Each path below is one point turned by a fixed rotation once a step. After each direction that follows a path, write how fast that rotation turns it, in degrees a step (0 if it stays still).
Each turn is a multiple of 5 degrees from 10 to 175, or 0.
Each row of a path follows its step; steps can be skipped.

step 0: [ 20 -10  16   4   7   5 -10   1 -21  -7  10   8  31   9  -9   0   5  21
   2  19  15   2  -4  19   1 -11  15 -20  -4   9   8 -18  15   0  21   1]
step 1: [-12   7   7   0  34  -3   5  20 -13 -19  18  -6 -15   2   7  11  24  21
 -20  19  -5  -8   9  -6  -4   4 -13  -4 -12   7   3 -22   6   4  -6  -2]
step 2: [  2 -18 -10 -18  22  28   2  12 -11   8 -20 -11   0   6  -4  -2  14  22
   1  -6  -4  -8   0   6 -14  -9   4   8  10  18  33   8  11   8  -9   8]
step 3: [  0  11  -9 -11  26   5  -3 -14   3 -16   8  -3 -11  21 -14 -12  -2  22
  -9 -18  -7   8   3  18 -22 -23 -14   7 -10 -25  -2  11 -12  -1  -9  -1]
step 4: [ 27  14   9  -1 -14  19   7   7  13  -2 -15   1  -2   9   9   8  -3  20
  13  -1 -12 -32  10  21  -4 -13  -1   1  14 -11  -5  -6 -21  16 -11  -4]
step 5: [-20  -9  -2 -23 -25  -8  -6  -9   5  -2  13  -3  -2   7  13  10 -20  15
   0  16  -5  -2  -6  31   6 -10 -24 -12   5 -14  10 -11   3  -7 -21  -1]
step 6: [ -5  -7  20 -25  -9  -2  -9   0 -29  11   1 -16 -14  -9  19  -2  -5  12
   6   6  11  -9  17  -9 -16   2  10 -22  26 -15 -14  -1 -12  -4   5  -3]
step 7: [-21  -6  21 -18 -18  -9 -18   6 -27 -13   5   6   0   3 -10   8   4  -1
  -1 -18 -26 -23   4   1   4 -15  10  -2 -18   0   6   5  11 -14  14   4]
step 8: [ 19 -12 -11 -23   4 -11  -1   0 -30  20  10   3  -7 -18  -3  10  12   5
  -5  -2  -5 -19  -2 -10   3  -5 -19  30 -12   5 -19   3 -13  -3   2 -13]
step 9: [ 26   3   3  -3  12   1 -21  -1  -9  -1  -3  -6  17 -17 -13   8  -4   5
 -10 -12  -9  -8 -21  26   7   9  -5   6  16 -10  11  10  22 -14  19 -24]
Speeds:
[ 2 -2  4 -9 -8 -4 -5 -4 -2 -2 -4 -4 -1 -8 -3  3  2 -4  2 -1 -2 -3  3 -1
  4  2 -4 -4 -2 -6  0 10 -4 -1 -5 -7] : 25
[ 4 -1 -2 -4  3 -8  4  5  6 -7 -1  3  2 -5 -1  4 -5 -4  3  3  6  1 -5 12
  1 -1  5 -2  4 -2 -5 -5 -2  4 -1 -3] : 70
[-3 -2 -8 -1  2 -1  7 -4 -8  8 -2 -6  5  2 -5 -2  2 -1  3  1  1  6 -8  3
 -2  3 -3 -5  7 -8  3  2 -2 -2  4  0] : 115
